In the data rows, the value 128 means zero.
Each row of this table is followed by its label. One hidden rule gives the labels. It looks at one to three of the table's principal directions, none of them among the few with the most spread.
tensor([140, 151, 154, 140, 161, 151, 122, 132, 138, 126, 169, 131, 128, 127,
        119, 100, 100, 114, 097, 088, 142, 108, 143, 137, 179, 135, 173, 132,
        128, 148, 128, 117]) 1
tensor([094, 154, 105, 150, 123, 135, 102, 136, 135, 122, 148, 121, 104, 134,
        121, 115, 130, 128, 139, 130, 133, 114, 142, 138, 124, 131, 079, 151,
        136, 103, 127, 147]) 2
tensor([162, 095, 126, 107, 111, 109, 127, 125, 120, 106, 072, 126, 131, 105,
        111, 181, 126, 125, 091, 116, 087, 181, 085, 135, 124, 127, 127, 123,
        109, 145, 122, 107]) 3
tensor([113, 122, 104, 144, 123, 135, 119, 129, 120, 092, 089, 125, 096, 113,
        136, 176, 144, 159, 110, 123, 098, 169, 109, 137, 114, 140, 084, 130,
        146, 120, 132, 153]) 3
tensor([161, 103, 147, 095, 119, 119, 131, 118, 123, 125, 125, 167, 145, 129,
        124, 093, 120, 100, 098, 111, 144, 118, 107, 128, 150, 112, 208, 125,
        111, 174, 127, 088]) 0
tensor([101, 140, 135, 136, 106, 113, 119, 133, 138, 130, 167, 151, 128, 144,
        128, 061, 132, 093, 162, 132, 167, 069, 131, 130, 147, 123, 147, 127,
        117, 119, 151, 111]) 0
tensor([129, 109, 130, 120, 101, 114, 110, 125, 120, 109, 134, 165, 135, 123,
        126, 127, 132, 102, 102, 107, 132, 122, 094, 140, 141, 119, 167, 111,
        108, 139, 147, 087]) 0
tensor([135, 116, 118, 128, 083, 109, 138, 119, 102, 111, 144, 104, 161, 100,
        123, 203, 129, 136, 134, 127, 073, 172, 100, 126, 117, 122, 115, 091,
        111, 086, 151, 105]) 1
tensor([124, 117, 104, 115, 125, 116, 150, 122, 134, 143, 120, 131, 102, 101,
        106, 121, 132, 120, 150, 145, 120, 149, 153, 119, 116, 116, 117, 153,
        140, 150, 106, 140]) 1
tensor([141, 125, 165, 139, 114, 121, 113, 130, 117, 092, 150, 146, 156, 131,
        138, 140, 113, 108, 084, 083, 123, 115, 077, 140, 177, 140, 187, 085,
        101, 126, 168, 073]) 3
tensor([135, 131, 155, 139, 154, 125, 147, 137, 110, 158, 144, 108, 169, 142,
        136, 166, 125, 137, 139, 141, 129, 130, 128, 103, 131, 139, 133, 089,
        110, 114, 119, 111]) 3
tensor([121, 067, 110, 111, 076, 061, 168, 133, 114, 127, 052, 147, 116, 087,
        108, 162, 172, 101, 187, 174, 106, 166, 087, 110, 106, 124, 104, 102,
        101, 143, 132, 108]) 1
tensor([139, 114, 114, 100, 068, 110, 098, 116, 140, 108, 130, 146, 129, 118,
        111, 097, 123, 090, 118, 113, 123, 114, 104, 161, 122, 103, 141, 144,
        108, 120, 153, 102]) 2
tensor([134, 113, 133, 128, 161, 129, 180, 126, 122, 178, 129, 114, 149, 115,
        132, 168, 141, 148, 168, 162, 124, 147, 165, 097, 102, 128, 126, 102,
        140, 130, 111, 145]) 0
tensor([122, 142, 111, 143, 151, 159, 097, 133, 124, 109, 130, 137, 099, 122,
        122, 143, 121, 142, 075, 098, 124, 146, 131, 147, 139, 133, 114, 152,
        141, 142, 111, 140]) 1
tensor([128, 108, 095, 114, 100, 117, 145, 117, 141, 145, 119, 111, 131, 096,
        109, 159, 148, 131, 178, 154, 099, 153, 155, 133, 074, 104, 084, 129,
        135, 093, 134, 159]) 1
tensor([112, 142, 112, 157, 138, 146, 093, 140, 124, 088, 116, 126, 094, 119,
        121, 164, 128, 143, 085, 096, 108, 155, 110, 148, 143, 144, 088, 139,
        133, 121, 126, 140]) 1
tensor([111, 083, 097, 110, 070, 074, 148, 127, 123, 123, 057, 137, 114, 111,
        123, 148, 172, 120, 188, 182, 110, 153, 098, 116, 079, 119, 078, 121,
        118, 117, 136, 132]) 1
tensor([126, 124, 112, 131, 112, 129, 123, 122, 112, 102, 112, 109, 131, 122,
        139, 188, 134, 161, 117, 127, 088, 171, 107, 125, 105, 130, 097, 115,
        135, 099, 134, 137]) 0
tensor([125, 103, 096, 106, 134, 124, 144, 126, 129, 155, 087, 158, 082, 102,
        109, 097, 146, 115, 138, 156, 147, 142, 152, 130, 112, 115, 122, 171,
        140, 190, 086, 146]) 1
tensor([136, 117, 130, 112, 139, 124, 143, 124, 121, 171, 135, 125, 151, 131,
        127, 139, 130, 126, 142, 150, 137, 130, 145, 114, 106, 117, 136, 120,
        120, 134, 106, 119]) 3
tensor([119, 165, 127, 145, 160, 161, 116, 127, 153, 116, 138, 092, 094, 131,
        132, 115, 106, 151, 119, 108, 123, 128, 160, 143, 137, 141, 098, 157,
        159, 116, 125, 171]) 0
tensor([120, 083, 082, 107, 016, 061, 108, 128, 113, 080, 083, 158, 141, 111,
        103, 158, 169, 101, 154, 150, 083, 153, 059, 130, 085, 102, 084, 120,
        094, 086, 162, 099]) 3
tensor([147, 122, 138, 118, 125, 128, 114, 129, 128, 101, 111, 148, 118, 126,
        119, 106, 118, 112, 088, 101, 130, 129, 102, 139, 159, 129, 162, 140,
        118, 160, 128, 109]) 0
tensor([135, 099, 073, 120, 080, 119, 127, 125, 118, 067, 039, 122, 065, 066,
        101, 172, 152, 143, 118, 128, 065, 209, 095, 156, 114, 125, 062, 165,
        139, 143, 123, 168]) 3
tensor([121, 152, 137, 138, 160, 145, 112, 134, 141, 126, 138, 134, 104, 146,
        129, 088, 110, 126, 101, 111, 152, 107, 141, 131, 154, 140, 137, 154,
        141, 152, 115, 132]) 1
tensor([124, 171, 156, 149, 155, 162, 076, 138, 131, 109, 187, 147, 137, 170,
        137, 079, 097, 116, 064, 075, 166, 075, 121, 146, 182, 138, 173, 137,
        120, 133, 135, 102]) 1
tensor([125, 155, 145, 134, 150, 143, 099, 130, 155, 146, 180, 144, 148, 166,
        131, 083, 108, 112, 105, 108, 164, 069, 152, 134, 133, 126, 152, 139,
        132, 118, 138, 114]) 3
tensor([136, 135, 127, 132, 131, 148, 105, 132, 119, 107, 130, 146, 108, 116,
        119, 110, 117, 116, 081, 097, 135, 128, 115, 154, 166, 131, 149, 148,
        122, 161, 121, 119]) 0
tensor([111, 131, 108, 144, 125, 118, 118, 129, 156, 094, 080, 086, 073, 097,
        111, 180, 124, 140, 130, 116, 079, 178, 120, 147, 115, 147, 047, 142,
        142, 103, 135, 158]) 3
tensor([166, 115, 139, 094, 146, 129, 156, 120, 140, 166, 116, 115, 136, 116,
        110, 104, 115, 115, 142, 139, 134, 135, 157, 123, 126, 111, 157, 145,
        124, 161, 099, 134]) 3
tensor([109, 143, 079, 149, 145, 151, 101, 149, 121, 101, 091, 142, 051, 101,
        093, 118, 137, 134, 095, 119, 123, 162, 139, 147, 146, 136, 065, 198,
        145, 171, 080, 170]) 3
tensor([119, 128, 118, 129, 115, 128, 147, 119, 124, 150, 147, 101, 154, 126,
        141, 160, 141, 151, 175, 157, 114, 133, 150, 118, 086, 119, 100, 106,
        137, 080, 140, 150]) 3
tensor([129, 109, 136, 107, 141, 123, 179, 125, 125, 188, 154, 157, 149, 129,
        127, 061, 152, 108, 202, 171, 181, 087, 178, 096, 122, 100, 183, 120,
        128, 157, 110, 138]) 3
tensor([151, 065, 110, 083, 048, 072, 178, 114, 114, 145, 099, 149, 154, 077,
        104, 128, 162, 088, 199, 172, 109, 145, 110, 123, 100, 092, 151, 106,
        099, 135, 147, 105]) 3
tensor([152, 160, 128, 125, 133, 172, 068, 108, 135, 058, 130, 092, 123, 149,
        151, 173, 084, 179, 023, 059, 077, 168, 098, 160, 128, 134, 123, 147,
        151, 097, 142, 138]) 0
tensor([142, 119, 119, 114, 107, 135, 118, 115, 128, 107, 121, 127, 139, 126,
        136, 144, 130, 143, 112, 118, 109, 142, 117, 139, 108, 115, 133, 126,
        134, 111, 143, 135]) 3
tensor([135, 099, 101, 115, 096, 107, 151, 122, 109, 131, 094, 108, 128, 088,
        113, 189, 146, 136, 156, 154, 085, 184, 117, 125, 097, 117, 089, 118,
        118, 116, 120, 135]) 2
tensor([114, 127, 115, 138, 128, 126, 105, 136, 132, 092, 094, 144, 093, 130,
        125, 133, 136, 133, 101, 114, 121, 141, 106, 134, 133, 138, 106, 144,
        135, 138, 126, 134]) 1
tensor([146, 111, 159, 120, 111, 106, 140, 127, 122, 136, 135, 133, 169, 132,
        134, 135, 125, 106, 134, 127, 131, 113, 101, 124, 139, 129, 168, 088,
        100, 123, 152, 086]) 1
tensor([170, 087, 102, 074, 061, 095, 134, 105, 146, 109, 108, 143, 124, 074,
        077, 112, 124, 082, 132, 115, 088, 159, 118, 149, 118, 084, 155, 156,
        112, 144, 137, 112]) 2
tensor([107, 132, 109, 136, 137, 134, 148, 130, 106, 181, 179, 139, 169, 143,
        138, 147, 152, 147, 167, 171, 145, 114, 170, 094, 085, 113, 116, 111,
        138, 102, 112, 136]) 1
tensor([095, 106, 104, 130, 088, 094, 140, 136, 117, 145, 123, 134, 140, 123,
        121, 138, 172, 115, 211, 175, 133, 121, 127, 113, 089, 110, 086, 102,
        107, 086, 137, 135]) 1
tensor([121, 144, 165, 140, 184, 144, 116, 134, 139, 135, 152, 161, 123, 166,
        147, 082, 110, 120, 086, 100, 177, 084, 134, 118, 167, 145, 189, 126,
        136, 168, 120, 104]) 0
tensor([123, 159, 152, 148, 151, 147, 099, 136, 134, 140, 171, 123, 161, 171,
        146, 122, 111, 132, 103, 114, 151, 085, 132, 131, 135, 141, 133, 117,
        124, 101, 139, 113]) 3
tensor([138, 110, 148, 106, 093, 101, 102, 128, 144, 114, 143, 201, 155, 161,
        126, 045, 131, 074, 108, 110, 173, 057, 097, 133, 146, 111, 207, 127,
        105, 147, 162, 072]) 0
tensor([116, 150, 122, 143, 145, 148, 103, 133, 122, 122, 170, 149, 148, 164,
        138, 124, 129, 147, 101, 115, 140, 108, 139, 114, 122, 124, 135, 131,
        141, 109, 125, 131]) 0
tensor([139, 105, 104, 090, 085, 100, 143, 110, 147, 151, 135, 127, 143, 109,
        104, 115, 135, 105, 176, 152, 114, 131, 150, 125, 083, 090, 125, 138,
        124, 108, 133, 129]) 3
tensor([115, 162, 092, 130, 134, 161, 133, 116, 123, 146, 154, 078, 122, 133,
        141, 140, 124, 180, 155, 158, 111, 147, 181, 122, 082, 118, 067, 161,
        167, 090, 105, 190]) 3
tensor([126, 129, 108, 131, 089, 124, 084, 130, 125, 077, 149, 161, 126, 121,
        105, 125, 128, 108, 087, 087, 111, 130, 098, 148, 144, 113, 137, 138,
        115, 115, 148, 106]) 1
tensor([104, 159, 136, 162, 141, 153, 093, 139, 116, 096, 175, 149, 122, 146,
        139, 112, 120, 130, 089, 089, 146, 102, 117, 137, 171, 141, 147, 123,
        129, 123, 141, 116]) 3
tensor([149, 144, 157, 127, 126, 128, 095, 130, 146, 105, 169, 159, 151, 150,
        118, 084, 096, 093, 068, 077, 142, 085, 109, 140, 172, 130, 191, 135,
        116, 139, 153, 079]) 3
tensor([137, 091, 086, 117, 061, 095, 149, 122, 100, 115, 098, 107, 144, 074,
        102, 218, 156, 135, 165, 155, 058, 199, 103, 128, 086, 110, 071, 107,
        110, 088, 138, 132]) 2
tensor([104, 127, 108, 124, 158, 134, 151, 125, 142, 169, 110, 116, 093, 124,
        131, 114, 144, 143, 178, 167, 148, 132, 178, 115, 092, 123, 091, 149,
        153, 138, 096, 174]) 0
tensor([092, 169, 096, 163, 113, 154, 073, 133, 129, 077, 143, 113, 090, 134,
        134, 139, 121, 152, 093, 101, 110, 133, 118, 159, 131, 142, 062, 158,
        148, 089, 143, 154]) 0
tensor([134, 115, 094, 113, 093, 122, 159, 116, 116, 157, 146, 113, 143, 089,
        111, 149, 141, 128, 176, 162, 104, 152, 159, 127, 093, 102, 105, 132,
        131, 110, 124, 145]) 0
tensor([144, 105, 073, 091, 068, 124, 127, 107, 129, 098, 090, 122, 090, 076,
        100, 126, 138, 128, 139, 132, 085, 179, 128, 156, 099, 094, 100, 173,
        139, 133, 123, 162]) 3
tensor([130, 168, 153, 147, 165, 166, 088, 134, 141, 119, 198, 150, 132, 153,
        126, 077, 093, 111, 068, 071, 163, 079, 143, 146, 182, 133, 182, 142,
        130, 142, 133, 108]) 1
tensor([162, 108, 170, 115, 099, 101, 152, 130, 098, 126, 162, 158, 186, 122,
        122, 108, 121, 084, 124, 114, 138, 105, 088, 115, 185, 122, 226, 083,
        082, 152, 151, 056]) 3
tensor([115, 176, 160, 166, 201, 177, 082, 134, 151, 100, 135, 097, 100, 165,
        158, 151, 089, 166, 050, 071, 131, 125, 126, 147, 156, 169, 115, 130,
        152, 118, 129, 141]) 2
tensor([127, 125, 109, 138, 120, 122, 145, 127, 131, 118, 099, 099, 105, 094,
        117, 174, 130, 144, 138, 137, 087, 170, 130, 133, 116, 141, 076, 135,
        143, 118, 130, 152]) 1
tensor([133, 139, 120, 138, 132, 145, 129, 132, 100, 128, 136, 102, 140, 122,
        130, 168, 126, 153, 121, 131, 108, 157, 128, 125, 129, 131, 106, 123,
        125, 115, 112, 139]) 1
tensor([129, 115, 155, 118, 127, 103, 168, 121, 140, 152, 134, 121, 137, 121,
        133, 107, 125, 108, 175, 144, 140, 110, 136, 112, 137, 130, 161, 102,
        122, 135, 142, 112]) 3
tensor([141, 147, 114, 110, 154, 164, 121, 115, 161, 116, 112, 103, 069, 111,
        114, 079, 104, 138, 116, 106, 126, 142, 169, 154, 136, 118, 122, 191,
        161, 157, 103, 184]) 3
tensor([125, 132, 131, 150, 139, 143, 115, 136, 110, 091, 089, 125, 108, 130,
        149, 165, 130, 157, 082, 113, 113, 153, 092, 138, 145, 158, 109, 124,
        136, 139, 131, 133]) 3
tensor([135, 160, 152, 142, 137, 157, 100, 125, 135, 100, 187, 133, 135, 138,
        133, 093, 096, 118, 083, 073, 139, 096, 126, 150, 180, 132, 179, 128,
        129, 126, 153, 111]) 3
tensor([099, 139, 079, 142, 145, 141, 134, 123, 142, 116, 055, 056, 072, 121,
        144, 209, 144, 208, 157, 168, 072, 202, 152, 121, 049, 145, 000, 157,
        180, 081, 104, 220]) 0
tensor([152, 136, 144, 128, 156, 135, 117, 131, 139, 098, 081, 098, 110, 134,
        127, 156, 103, 149, 079, 101, 098, 165, 106, 131, 144, 151, 113, 142,
        133, 141, 115, 135]) 3
tensor([140, 121, 129, 130, 122, 148, 102, 133, 106, 096, 111, 161, 125, 130,
        137, 122, 133, 129, 074, 102, 137, 127, 093, 151, 154, 131, 157, 130,
        120, 156, 132, 116]) 3
tensor([153, 129, 163, 115, 138, 129, 144, 126, 126, 150, 165, 142, 168, 143,
        129, 084, 115, 106, 132, 121, 157, 091, 136, 116, 157, 118, 200, 113,
        112, 145, 131, 101]) 0
tensor([115, 163, 125, 152, 152, 163, 082, 145, 108, 120, 180, 164, 120, 149,
        120, 087, 115, 116, 069, 094, 166, 096, 131, 141, 176, 131, 152, 156,
        121, 155, 105, 111]) 2
tensor([122, 129, 139, 143, 142, 127, 135, 135, 137, 115, 110, 114, 123, 133,
        136, 145, 135, 143, 142, 127, 120, 133, 123, 120, 129, 142, 111, 112,
        133, 111, 139, 145]) 3
tensor([147, 134, 167, 119, 192, 138, 172, 125, 134, 193, 137, 101, 148, 145,
        143, 119, 107, 138, 145, 151, 154, 118, 169, 097, 131, 139, 160, 117,
        136, 158, 095, 129]) 2
Which label does each new row get?
tensor([115, 139, 162, 147, 144, 130, 123, 139, 122, 138, 140, 135, 146, 162,
        156, 110, 128, 124, 128, 131, 165, 084, 112, 124, 149, 149, 148, 099,
        115, 126, 142, 105]) -> 0
tensor([130, 119, 154, 128, 120, 114, 089, 137, 132, 111, 145, 173, 149, 152,
        123, 106, 123, 086, 088, 091, 155, 091, 087, 139, 158, 125, 180, 106,
        092, 134, 149, 070]) -> 3
tensor([136, 109, 139, 113, 134, 124, 130, 129, 126, 139, 109, 152, 118, 125,
        125, 099, 131, 104, 123, 127, 155, 117, 119, 134, 144, 123, 164, 128,
        113, 169, 117, 110]) -> 1
tensor([119, 144, 126, 128, 159, 143, 134, 119, 146, 133, 122, 105, 099, 135,
        141, 123, 115, 153, 127, 130, 127, 138, 155, 123, 117, 136, 113, 148,
        159, 133, 113, 157]) -> 0
tensor([173, 138, 181, 123, 170, 148, 123, 134, 129, 135, 156, 139, 168, 149,
        126, 105, 095, 112, 072, 085, 149, 103, 121, 127, 182, 134, 210, 115,
        108, 161, 123, 091]) -> 2
tensor([107, 124, 128, 149, 152, 134, 122, 136, 122, 109, 103, 141, 097, 127,
        139, 152, 139, 143, 108, 117, 130, 144, 113, 125, 138, 146, 119, 118,
        136, 143, 123, 133]) -> 3
tensor([128, 155, 191, 139, 188, 142, 130, 133, 138, 163, 185, 139, 162, 182,
        158, 081, 098, 118, 108, 111, 185, 062, 143, 106, 168, 147, 205, 101,
        124, 146, 130, 090]) -> 1
tensor([111, 134, 140, 128, 150, 117, 148, 133, 142, 177, 169, 154, 139, 150,
        125, 067, 131, 102, 167, 152, 178, 074, 168, 100, 131, 122, 158, 131,
        130, 144, 117, 118]) -> 2
tensor([126, 128, 085, 125, 097, 123, 104, 129, 115, 107, 123, 134, 126, 121,
        108, 161, 134, 139, 104, 130, 094, 162, 118, 129, 100, 116, 084, 155,
        132, 111, 116, 132]) -> 3
tensor([133, 123, 140, 111, 110, 107, 175, 117, 133, 174, 175, 127, 165, 122,
        126, 087, 128, 104, 195, 162, 146, 093, 163, 105, 122, 110, 166, 113,
        126, 121, 140, 116]) -> 3
tensor([125, 149, 195, 156, 158, 133, 124, 140, 132, 133, 183, 131, 173, 166,
        153, 107, 111, 111, 124, 098, 166, 066, 114, 121, 181, 150, 191, 070,
        103, 110, 164, 086]) -> 0
tensor([111, 159, 128, 136, 173, 155, 083, 133, 167, 130, 144, 132, 091, 157,
        121, 080, 108, 121, 098, 099, 161, 096, 159, 145, 134, 129, 117, 169,
        143, 134, 110, 147]) -> 3
tensor([109, 137, 087, 150, 152, 160, 131, 130, 128, 116, 091, 106, 068, 095,
        126, 169, 140, 172, 122, 134, 102, 178, 155, 143, 108, 142, 054, 162,
        169, 135, 105, 194]) -> 3
tensor([132, 142, 131, 124, 147, 138, 153, 127, 133, 177, 166, 111, 146, 129,
        121, 102, 122, 125, 167, 152, 146, 107, 179, 115, 121, 118, 131, 137,
        134, 126, 110, 144]) -> 2
tensor([123, 150, 118, 143, 129, 148, 091, 132, 129, 094, 123, 109, 113, 135,
        131, 153, 117, 149, 087, 103, 106, 145, 113, 148, 130, 139, 091, 143,
        134, 106, 131, 141]) -> 2
tensor([128, 132, 112, 125, 108, 136, 094, 126, 133, 099, 150, 152, 128, 130,
        115, 112, 128, 118, 102, 099, 125, 120, 122, 144, 131, 109, 139, 143,
        126, 116, 139, 125]) -> 0
tensor([141, 137, 170, 136, 153, 141, 129, 133, 109, 132, 154, 139, 158, 150,
        149, 115, 114, 125, 099, 109, 154, 102, 111, 122, 172, 141, 190, 099,
        112, 148, 132, 095]) -> 3
tensor([153, 097, 133, 107, 077, 093, 127, 119, 122, 091, 084, 127, 150, 123,
        132, 166, 132, 125, 115, 124, 088, 156, 068, 131, 115, 127, 135, 103,
        108, 113, 159, 098]) -> 0
tensor([145, 114, 108, 110, 115, 122, 149, 120, 107, 146, 116, 101, 156, 118,
        126, 185, 137, 156, 146, 158, 091, 175, 134, 108, 084, 113, 101, 121,
        128, 107, 108, 141]) -> 2
tensor([109, 099, 088, 124, 068, 107, 131, 126, 107, 106, 099, 143, 116, 100,
        124, 148, 168, 127, 165, 154, 109, 150, 104, 136, 100, 112, 093, 121,
        121, 110, 143, 139]) -> 3
tensor([151, 125, 152, 129, 111, 121, 128, 131, 121, 108, 151, 140, 159, 123,
        119, 120, 118, 105, 113, 101, 123, 115, 103, 133, 167, 127, 176, 106,
        105, 128, 153, 095]) -> 0
tensor([152, 097, 142, 110, 091, 083, 174, 120, 106, 150, 127, 113, 185, 111,
        125, 181, 133, 119, 163, 158, 094, 153, 105, 100, 112, 124, 143, 080,
        102, 110, 144, 087]) -> 2
tensor([122, 122, 155, 133, 156, 124, 136, 137, 139, 141, 132, 157, 126, 142,
        131, 088, 133, 106, 137, 123, 168, 091, 133, 118, 153, 133, 170, 115,
        121, 154, 129, 115]) -> 0
tensor([111, 106, 064, 113, 079, 112, 132, 122, 114, 134, 100, 121, 108, 093,
        106, 162, 162, 136, 173, 171, 097, 173, 138, 132, 068, 100, 054, 151,
        131, 105, 111, 161]) -> 2
tensor([096, 118, 124, 143, 115, 102, 111, 143, 143, 106, 109, 168, 098, 133,
        118, 096, 150, 098, 140, 125, 151, 101, 107, 131, 141, 134, 119, 129,
        119, 134, 144, 117]) -> 1
tensor([117, 164, 123, 163, 129, 160, 081, 136, 110, 082, 159, 112, 119, 128,
        130, 163, 108, 144, 068, 080, 105, 143, 104, 156, 163, 145, 106, 129,
        125, 104, 138, 123]) -> 1
tensor([148, 119, 113, 117, 104, 131, 129, 123, 121, 100, 109, 130, 117, 102,
        115, 130, 129, 130, 114, 117, 103, 154, 116, 141, 135, 120, 130, 145,
        131, 139, 131, 138]) -> 3
tensor([128, 118, 122, 133, 120, 113, 137, 132, 115, 110, 090, 117, 130, 130,
        136, 175, 139, 152, 127, 142, 099, 162, 102, 111, 112, 141, 098, 116,
        131, 117, 128, 132]) -> 0
tensor([102, 152, 133, 159, 139, 145, 109, 141, 117, 117, 167, 140, 138, 153,
        143, 120, 135, 138, 125, 118, 148, 099, 129, 124, 143, 136, 127, 114,
        130, 104, 140, 130]) -> 3
tensor([164, 116, 112, 114, 124, 137, 097, 118, 153, 056, 060, 113, 074, 087,
        098, 171, 103, 137, 044, 065, 061, 204, 093, 167, 142, 132, 110, 168,
        140, 151, 126, 141]) -> 2
tensor([151, 106, 141, 106, 120, 129, 127, 122, 120, 129, 127, 157, 138, 118,
        124, 106, 127, 102, 107, 111, 144, 120, 112, 142, 148, 114, 187, 120,
        108, 163, 130, 100]) -> 0
tensor([154, 093, 135, 095, 107, 087, 189, 119, 123, 161, 106, 127, 145, 101,
        112, 118, 134, 105, 179, 167, 120, 142, 133, 101, 122, 116, 157, 119,
        116, 159, 119, 111]) -> 1
tensor([134, 113, 111, 115, 118, 116, 154, 124, 127, 135, 079, 104, 117, 114,
        128, 148, 142, 147, 160, 164, 106, 159, 132, 119, 095, 128, 086, 139,
        139, 126, 116, 158]) -> 0
tensor([129, 139, 122, 112, 117, 139, 091, 119, 152, 115, 143, 141, 123, 151,
        130, 081, 117, 119, 108, 109, 144, 098, 133, 148, 118, 111, 140, 155,
        134, 119, 138, 132]) -> 1
tensor([123, 143, 117, 140, 139, 159, 093, 139, 126, 086, 106, 153, 079, 129,
        126, 084, 129, 129, 081, 097, 147, 120, 116, 157, 165, 136, 130, 168,
        138, 165, 118, 149]) -> 3
tensor([101, 135, 119, 149, 134, 112, 148, 137, 136, 148, 117, 108, 124, 135,
        134, 150, 143, 144, 173, 166, 123, 126, 145, 107, 098, 146, 069, 123,
        143, 100, 130, 149]) -> 2
